One turn moves each row of this set onto another row. After a few examples, where does it send each row asked below?
fulub: [-2.39 -0.53 -1.56 -1.22 -2.51  0.33 -0.29 -1.84  1.43  2.92 -1.62 -2.56
  2.57 -1.01  0.12  2.09 -0.40 -0.33  1.12  0.15  0.33  1.61 -2.33 -0.17
  1.87 -0.06  2.47 -0.17 -0.41  1.31  2.55  3.39  2.65 -1.41 -2.74 -0.69
  0.91  4.62 -0.86]
napum: [-1.15  0.60 -2.17  0.19  2.88  1.54 -0.38 -2.84  0.74  0.15 -2.40  0.62
 -0.33 -0.03  0.70 -0.68 -1.75  2.40  1.56  1.60 -0.53  0.26  0.54 -0.49
  1.10 -0.26 -0.28  0.95 -0.35  1.94 -2.70 -0.09  0.86 -0.10  0.25  1.08
 -0.43  3.11 -0.94]
kif: [ 1.30  1.91  0.54  1.67  2.12  1.32 -0.67 -1.75  2.19  2.22  0.78 -0.58
  0.95  0.30 -0.78  0.00 -2.84 -0.27 -1.32  0.78 -2.21  2.96  0.23 -0.70
 -0.38 -2.49  1.48  0.44 -1.19  1.12  2.09  2.96  0.81 -1.21  0.07 -0.03
 -0.68  0.85 -1.18]
tego: [-1.31 -1.77 -2.29 -0.32 -0.60 -0.32 -3.21 -1.22  1.98  2.40 -2.27 -1.67
  0.47 -1.22 -0.23  1.90 -0.56  0.17  1.15 -2.27 -1.07  1.95 -1.92 -1.57
  1.81  1.38  0.44  0.44 -0.80  0.90  2.66  2.60  3.12  1.08 -2.44 -0.53
  0.44  5.68  0.53]
ziz: [-1.16  3.12  1.47  1.79  0.88  1.84 -0.30  0.95  1.88  3.04 -2.29 -0.56
  0.22 -1.80  0.27  0.62 -1.74  0.43 -0.86  0.55 -0.51  2.48 -0.28 -0.43
 -0.91 -0.53  0.17  1.02 -0.11  0.00  1.12 -0.19  1.29 -0.89  0.17  0.19
  0.25  0.17 -0.86]
Fiv: [-1.75 -2.30 -2.05  0.31 -1.33 -0.94 -0.84 -1.36  0.92  2.44 -3.25 -1.43
  2.51 -0.87  0.97  1.64 -1.83 -0.13  2.10 -0.54  0.06  1.69 -2.93 -0.73
  2.40  1.73  1.82 -1.16 -1.26  2.10  2.02  0.73  2.25 -0.64 -2.60  0.08
  0.96  4.24 -1.48]
Big: [ 1.37  0.59 -3.06 -0.09  3.42 -0.56 -1.03 -2.31  0.02 -0.14 -1.83 -1.61
  1.72  1.25 -0.02 -0.60 -2.93  0.07  0.76  0.30 -1.77  1.19  1.81 -1.32
 -0.25 -0.45  0.13  0.70 -1.20  0.77  0.13  1.55  0.79  0.01  1.33  1.84
 -0.17  2.60 -0.45]
piz: [-2.54 -2.04 -2.31  1.19 -3.81 -0.48 -3.08 -1.33  1.56  1.26 -1.37 -2.52
  1.17 -0.74  0.65  1.79 -1.32  0.60  0.74 -1.86 -1.14  2.61 -1.30 -1.13
  0.85 -0.13  0.99  0.26 -2.09  1.44  1.42  2.49  3.28 -0.57 -2.08 -0.52
  0.83  4.61 -0.32]
Viba: [-0.28  1.75 -1.73  1.59  1.12  0.55 -1.83 -4.41  0.35  0.92  0.50  1.10
 -0.26  0.79  0.66  0.37 -2.32 -1.27 -0.23  0.80 -1.42  1.52  1.01 -0.81
  0.58 -1.30  1.46  0.39 -1.38  1.35  0.28  2.03  0.72 -0.92  1.89 -1.05
 -0.22  1.22 -2.72]
gud: [-1.35  0.69 -1.38  0.54  1.80  1.43 -0.16  0.36  0.62  0.75 -3.69 -1.55
  0.57 -0.58 -0.92 -0.07 -0.83  0.62  0.12  0.68  0.88  0.69  2.57 -1.92
  0.39  1.00 -2.13  2.14 -0.99  1.02 -1.16  0.65  1.58 -0.67  0.69  0.79
  0.46  1.22  0.11]
vagot: [-1.69  2.68 -0.17  2.71  0.17  0.86 -1.71  0.45  1.03  2.34  0.60 -0.65
 -0.52 -0.12  0.47  1.50 -0.66 -0.17 -0.06  1.52 -0.20  2.78  1.50 -1.51
 -1.85 -1.11 -0.40  1.15 -2.04  1.50  0.73  2.33  0.35 -0.50 -0.42 -1.53
 -1.72  0.44 -1.07]
val: [-2.22 -1.58 -3.45 -0.62 -0.60  0.37 -3.04 -2.07  2.47  2.31 -2.79 -2.21
  0.71 -0.73  0.29  2.85 -0.94 -0.06  1.19 -2.14 -0.72  2.06 -2.42 -2.20
  1.23  1.04  1.86  0.52  0.51  0.94  1.74  2.40  3.39 -0.08 -1.24 -0.52
  1.18  4.98 -0.09]
gadi: [-1.41 -2.46 -3.14  0.14 -1.01 -0.21 -1.82 -1.73  0.56  1.77 -2.70 -1.95
  0.38 -1.71  1.00  3.68 -1.21  0.95  1.63 -0.17 -1.47  1.23 -1.67 -1.58
  1.10  0.60  2.40 -0.67 -1.66  1.79  0.84  2.81  3.44 -1.84 -3.40 -1.22
  1.66  3.96 -0.81]
vil: [ 0.76  1.15 -3.20 -0.43  3.04 -0.08 -0.94 -3.06  0.47  0.61 -0.45 -0.70
  1.63 -0.03 -0.78 -0.73 -2.76  0.35  0.08  0.39 -1.33  1.80  2.44 -0.52
 -0.15 -1.18  0.64  0.44 -1.86  1.05  0.44  1.80  1.86 -0.25  2.18  1.09
  1.01  2.23 -0.07]
gobet: [-1.10  1.57 -1.78 -0.03  2.78  1.73 -0.30 -0.59  0.82  1.43 -3.27 -0.65
  0.88 -2.17 -0.80  0.67 -0.88  0.70  0.14  0.40  0.27  0.67  2.16 -1.03
  0.77  1.00 -1.07  1.57 -0.76  0.79 -0.67 -0.16  2.34 -0.46  1.95  0.52
  1.62  1.05  0.23]
muza: [-1.96 -0.34 -1.32  0.94 -1.50 -0.64 -1.11 -2.14  1.93  0.83 -2.52 -3.01
  2.25 -1.04  0.32  2.02 -0.43 -0.47  1.85 -1.27 -0.87  1.80 -2.99 -1.61
  2.45  0.13  0.13  0.07 -1.30  1.29  1.85  2.54  3.01  0.35 -3.70 -1.31
 -0.41  4.67 -0.59]
Meti: [ 2.58  0.38  0.72  2.05  1.70  1.55 -1.06 -1.14  1.14  2.19  0.53 -0.01
  1.06  1.45  0.27  0.44 -2.92 -0.03 -0.62  1.67 -2.47  1.43  0.16 -1.20
 -0.23 -1.85  1.17  0.06 -0.50  1.49  1.37  2.80  0.82 -1.30 -0.96  0.91
 -0.43  1.18 -1.34]
roror: [-1.40 -1.06 -2.04 -0.44 -1.65 -1.03 -1.61 -2.23  1.92  2.11 -0.38 -1.69
  2.56 -0.32  1.89  2.33 -1.25 -0.85  1.77 -1.54  0.16  2.15 -1.95 -0.98
  1.61 -0.52  1.50 -0.28  0.22  1.80  1.07  2.54  4.33  0.79 -2.61 -0.39
  2.11  4.16  0.59]
zaki: [-2.33  2.87  0.74  1.13  0.98  2.73 -0.18  0.83  1.50  2.37 -1.50 -1.91
  1.57 -0.58  0.66  0.78 -1.08  1.48  1.90  0.29 -1.14  0.15  0.25 -0.79
  0.63  1.37 -0.55  1.53 -1.19  1.56 -0.96  0.35 -0.47 -1.01  0.41  2.07
 -1.32  1.96 -0.48]
sefo: [-0.83  3.20  1.37  1.83  0.28  2.39  0.45  0.45  0.68  2.03 -2.14 -0.43
  1.06 -0.98 -0.02  0.75 -0.90  1.08  0.37  2.87 -0.72  1.25  0.29  0.27
 -1.55 -0.93  0.02  0.04 -0.59  0.51  0.52 -0.33  1.32 -1.90 -1.01  0.50
 -0.81  1.57 -0.44]
bimiv: [ 0.95  0.60 -2.93 -0.12  3.73 -0.75 -2.08 -2.02  0.71 -0.17 -1.11 -0.85
  0.35  0.55 -0.01  0.81 -2.73 -0.48  0.34 -0.06 -1.18  1.77  2.29 -1.75
 -1.31 -0.12 -0.08  0.22 -1.29  0.89  0.21  1.60  1.01  0.41  1.94 -0.26
 -1.05  2.36 -0.40]
puner: [-1.33  0.40 -1.89  0.74  2.14  1.82 -0.14 -0.58  1.33  1.56 -3.90  0.28
 -0.35 -0.53 -1.28 -0.10 -1.76  1.20  0.07  1.01  1.19  0.96  2.08 -1.26
 -0.73  0.96 -1.45  0.96 -1.68  1.32 -0.75 -0.30  1.31 -1.50  1.12 -0.49
 -0.22  2.10  0.35]
Puva: [-2.73 -1.47 -2.79 -0.43 -1.09 -0.19 -0.32 -1.27  2.02  2.88 -3.66 -2.19
  0.77 -1.23  0.91  1.40 -1.53  1.10  2.02 -1.84  0.59  3.11 -2.96 -0.60
  0.35 -0.20  1.94  0.36 -0.31  2.31  1.34  2.57  2.96 -1.62 -2.89 -0.48
  1.34  3.78  0.40]
Magir: [-1.98 -0.56 -1.63  0.75 -1.96  0.49 -1.02 -2.14  2.15  1.94 -2.88 -3.13
  2.05 -0.93  0.64  2.11 -0.89 -0.99  1.23 -1.93  0.08  1.98 -3.40 -2.05
  2.15  0.08  0.89  0.70  0.10  1.60  1.12  2.70  3.12 -0.45 -2.74 -1.68
  0.16  3.59  0.59]
bila: [ 0.43  0.92 -1.32  1.65  1.80  1.17 -1.74 -3.21  0.77  1.18  0.95  1.61
 -0.94  1.99  0.27  1.45 -2.50 -0.16  0.38  1.60 -1.25  1.38  1.30 -0.48
 -1.54 -0.84  1.42 -0.50 -2.05  1.05  0.11  1.14  1.38 -1.98  0.39 -0.59
  0.39  2.88 -2.31]
gole: [-3.14 -1.26 -3.19  0.57 -3.59 -0.20 -2.20 -1.78  2.11  1.92 -1.79 -2.46
  1.44 -0.40  1.05  1.91 -1.23  0.22  0.88 -0.88 -0.67  3.28 -2.03 -1.42
  0.22 -0.98  2.41  0.21 -0.42  1.46  1.82  3.33  3.29 -0.75 -1.78 -0.27
  0.75  3.87 -0.84]
buru: [-2.88  3.29 -0.71  1.53  2.26  2.49 -0.40  1.05  1.89  2.22 -1.64 -1.66
  0.82 -1.92  0.27  0.57 -0.94  1.66  0.88  0.51 -0.77  1.01 -0.86 -0.55
  0.80  1.50 -0.26  1.08 -2.44  1.64 -0.59  0.13  0.68 -1.23  1.73  1.32
 -0.67  1.69 -0.24]
dus: [-0.93  4.09  0.02  3.00  0.82  0.58 -0.87 -0.03 -0.07  2.79  0.84 -1.19
  0.14 -0.75  1.11  0.93 -1.23 -1.01  0.18  0.54 -0.86  2.55 -0.49 -0.20
 -0.13 -0.41  0.27  0.98 -2.28  2.01  0.71  2.36  0.57 -1.70  0.21 -1.29
 -0.77 -0.21 -1.28]
tul: [-1.34 -1.05 -1.13 -0.48 -1.02 -1.31 -1.05 -1.79  2.24  1.96 -1.10 -1.18
  2.79 -0.76  1.52  2.55 -1.47 -0.07  2.47 -1.80 -0.62  1.52 -1.27 -1.01
  1.33  0.27  1.57 -0.71 -0.64  0.86  2.12  2.12  3.49  1.06 -3.71  0.02
  1.67  4.58 -0.69]
fenan: [-1.80  1.01 -2.72  0.52  3.16  1.57 -0.51 -3.21  2.16 -0.18 -1.70  0.80
  0.18 -0.78  0.70  0.05 -2.08  2.03  0.95  0.73 -1.33  0.57  0.53 -1.18
  1.10 -0.47  0.18  0.46 -1.30  1.68 -1.96  0.13  1.49  0.13  2.13  1.18
  0.09  2.22 -0.96]
mide: [-1.62 -2.26 -2.90 -0.55 -0.58  0.14 -0.85 -1.99  2.09  1.56 -1.70 -1.89
  1.26 -0.40  0.82  3.59 -0.97  0.45  1.74 -0.44 -0.14  1.66 -2.48 -1.38
  1.56  0.03  2.54 -0.69 -1.30  1.94  1.32  3.46  3.94 -1.78 -2.30 -0.18
  2.65  4.25 -0.69]
bosos: [-1.97 -1.55 -2.39 -0.23 -1.94 -0.47 -1.79 -1.90  0.95  3.01 -3.54 -2.55
  0.39 -1.32  0.72  1.75 -1.43  1.35  1.71 -2.18 -0.37  2.82 -1.62 -0.59
  0.23 -0.50  1.37  0.90 -1.63  1.35  1.28  1.91  2.31 -1.33 -3.73 -1.35
  1.37  4.47  0.78]
pefi: [ 0.16  0.66 -1.74  0.17  3.66  1.50 -0.32 -2.32  0.41  0.10 -1.61  1.23
  0.55 -0.52  0.22 -0.14 -2.15  1.02  1.90  1.16 -1.21  0.25  0.35 -0.06
  0.68  0.59 -0.28 -0.55 -0.24  2.80 -1.34 -0.10  1.20 -0.59  1.24  1.07
 -1.06  3.54 -0.05]
Lelat: [ 0.50  0.53 -2.00  1.25  1.71  0.51 -2.12 -3.56  0.04  1.53  0.33  0.88
 -1.35  2.53  0.99  0.48 -1.92 -0.69  0.10  0.64 -0.83  0.98  1.31 -1.00
 -0.12 -0.39  0.66  1.12 -1.78  0.69  0.08  2.28 -0.23 -1.11  0.85 -0.67
  0.21  2.54 -2.44]
Duva: [-1.90 -1.09 -2.71 -0.54 -1.20 -1.05 -1.19 -1.22  0.97  2.05 -2.71 -2.48
  2.07 -0.90  1.35  1.48 -1.37 -0.69  1.55 -0.74  0.77  1.62 -3.79 -0.33
  2.12  1.60  1.54 -0.82  0.00  1.67  1.45  1.37  3.47 -0.46 -1.46  0.10
  1.36  4.78 -0.37]
zeza: [-2.43 -1.59 -1.30 -1.17 -2.32  0.07 -1.00 -1.73  0.66  3.27 -2.25 -1.44
  1.96 -1.67 -0.40  2.15 -0.79  0.39  1.64  0.40 -0.65  1.99 -0.46 -0.44
  1.73 -0.08  2.80 -0.35 -0.27  1.94  2.29  2.73  2.28 -1.01 -3.94 -0.76
  1.05  4.39 -1.48]
viku: [ 1.41  1.22  1.24  1.73  1.48  1.39 -1.55 -0.73  1.13  1.48  1.44 -0.52
  2.28  0.66  0.45  1.43 -2.01 -0.99  0.23  0.97 -2.39  2.08  1.18 -0.62
 -0.67 -1.74  0.39 -0.17 -0.96  2.15  1.55  1.98  0.90 -0.56  0.45  0.59
 -1.23  1.33 -0.49]
panen: [-2.11  2.93  0.02  0.79  1.37  2.09 -0.47  0.30  1.20  1.47 -2.58 -1.85
  2.20 -1.04  0.71  0.92 -0.91  0.46  1.78 -0.35 -0.48  0.96  0.64 -1.09
 -0.18  1.05 -1.31  1.19 -1.77  1.46 -0.33 -0.02 -0.69 -0.40  1.44  0.00
 -2.45  1.86  0.80]
paga: [-0.40  3.27 -0.11  2.55  0.73  0.04 -1.36  0.91 -0.01  2.58  1.17 -0.99
 -0.17  0.44  1.75  1.33 -0.95 -0.59  0.96  0.35 -1.19  1.95  0.48 -1.19
 -1.00 -0.34 -0.07  1.44 -1.51  1.76  0.65  3.64 -0.03 -0.43 -0.86 -0.24
 -1.23  0.60 -1.37]
vor: [-0.68  2.76  1.41  2.34 -0.59  1.53 -0.31  1.27  0.77  2.12 -2.22 -1.14
 -0.39 -0.36  0.44  0.80 -1.42  0.93 -0.88  1.95 -0.53  1.26  0.39 -0.95
 -1.84 -0.34 -0.06  1.14 -0.22 -0.75  0.45  0.52  1.45 -1.57 -1.08  0.74
  0.21  0.82 -1.26]

val turns into gole
bila turns into sefo
Now these:
ziz turns into fenan
tul turns into muza
Big turns into paga

One turn moves each row of this set onto another row. After a few examples, where does it send each row asked below?
gabes: [ 0.32  0.70 -0.68  0.05 -1.22 -2.24  1.58  2.26 -2.12 -2.11 -0.33 -3.14
 -0.69  2.71  0.07 -1.25  0.66 -1.04  0.01  1.61 -1.15 -0.18 -3.57]
nere: [ 2.70 -2.15 -0.75  0.26 -0.05 -1.18 -0.82 -0.17  0.36  1.82 -2.65 -3.24
 -0.15  2.56  0.80 -1.37 -1.05  0.87  0.11  1.60 -0.42  0.32 -1.23]
numal: [ 0.48 -1.59 -1.41  0.32 -1.83 -2.93  1.49  3.10 -1.09 -1.65 -0.98 -2.53
 -1.03  2.73 -2.10 -1.99  1.32  1.63 -1.23 -2.23 -0.01 -0.60 -0.26]
Tunur: [ 0.94 -0.49 -1.58 -1.34 -0.90 -4.06  0.35  0.55 -0.27  1.44 -0.14 -0.59
 -1.30  0.29 -1.88 -0.60  2.20  1.30  1.57  0.45  0.24  1.87 -0.66]
Deriv: [ 1.25 -0.48  0.22 -1.41 -0.82 -4.30  1.58  0.69 -0.87 -2.55 -0.59  0.46
  0.03  1.14 -3.33 -1.07 -0.33  1.91  1.55  1.17  1.17  1.65 -1.40]
sib: [ 0.44 -0.99 -0.42  1.28 -0.31 -2.91 -0.14  0.64 -1.54 -1.52 -0.29 -2.74
  1.58  5.12 -1.81  0.74 -1.54  1.67  1.56  1.98 -2.34 -0.15 -0.21]
fif: [ 0.46 -0.89 -0.25  0.15  3.53 -2.82  1.01  0.81 -0.71 -0.88 -0.30 -2.45
 -1.46  4.16 -0.27 -1.11 -0.71  0.29 -1.23  0.16 -0.96 -2.44  0.10]
sape: [-1.05 -0.08  1.00  1.36  1.07 -2.46  1.32  0.27 -0.09  0.25 -1.47 -2.53
 -0.70  2.71  1.35 -1.72 -1.72  2.38 -0.04  3.32  0.00  2.55  0.42]
vafun: [ 0.24  0.04  2.69  2.08 -0.03 -1.44 -0.82  0.40  0.12 -0.22 -2.15 -3.51
  0.13  2.46  0.94 -1.65 -0.61  3.05  0.00  1.24 -0.01  0.01 -0.62]
doka: [ 1.69 -1.23  0.63  1.44 -0.95 -2.74 -0.82  0.57 -0.20  0.98  0.26 -3.16
 -1.68  2.62 -2.52 -0.50 -3.48  2.59  0.87  1.60  0.31  0.19  0.52]
muzi: [ 2.14 -0.84 -0.66 -0.07 -1.79 -3.30 -0.05 -0.63 -1.08 -0.12  0.42 -2.25
  0.88  1.35 -1.80 -0.14  2.71  0.63  0.06 -1.12  0.34  0.43 -1.67]
mada: [-0.23 -2.19 -2.45  1.83 -1.73 -4.24  2.55  1.75 -1.93 -2.48  0.76 -2.38
 -2.12  2.39 -0.99 -1.44  0.45  1.59 -0.38  0.68 -0.75  0.61 -0.23]
busu: [ 0.31 -1.94 -0.76  1.09  2.70 -1.97  0.07  1.35  0.22 -1.33 -0.35 -0.70
  0.67  3.04 -2.61 -0.28 -0.62  0.31 -0.24  2.07  0.78  1.18  2.13]
ruvo: [-0.15 -0.97 -0.14  0.79  3.95 -3.07  0.31  0.54 -1.02 -0.72 -1.31 -1.41
 -1.48  2.32 -1.58 -1.31 -2.09  2.82  2.01  2.16 -1.38  0.99 -2.09]
rugig: [ 0.23 -1.35  1.14 -1.47  0.67 -3.50  0.33  1.98 -0.33  0.78 -1.96 -2.57
  1.66  1.53 -1.78 -1.45 -1.00  2.14  0.99  1.21 -0.57 -0.11  2.53]
gopoz: [ 0.65 -0.69 -0.10 -2.83 -0.70 -2.18  2.48 -0.12  0.03 -1.13 -2.56 -1.36
 -0.66 -0.45 -0.75 -1.78  0.47  1.74 -0.44  0.28 -0.84 -0.77 -1.73]
sedu: [ 0.78 -0.97  0.35  0.82 -1.39 -2.45  0.49  0.40 -0.41 -1.06 -1.37 -1.99
 -4.54  0.80 -1.61 -2.31 -0.08  1.27 -0.79  0.97  0.53 -0.40 -3.10]
Tulu: [ 0.55 -0.81  0.17 -0.15  4.05 -2.14  1.07  0.57 -1.33 -0.89 -1.87 -2.37
  1.15  4.00 -2.23 -1.52 -1.68  1.64 -0.34 -0.34 -0.44  1.02 -2.10]
damur: [ 1.06  0.13 -2.08 -0.05  1.29 -1.12  2.47  0.58 -0.19 -1.44  0.58 -1.00
 -0.99  0.86 -0.19 -1.21  0.54 -0.41 -1.35  0.33  1.32  1.93 -2.16]
Gep: [-1.93  0.26 -0.31  1.52 -2.35 -1.46  1.44  2.50 -1.27 -1.56  0.59 -3.25
 -0.78  0.42 -2.57 -0.62 -0.07  1.66 -0.18  1.65 -0.84  1.67 -0.39]

fif turns into Gep
vafun turns into Tunur
Now these:
sape turns into muzi
busu turns into gabes
sib turns into sedu

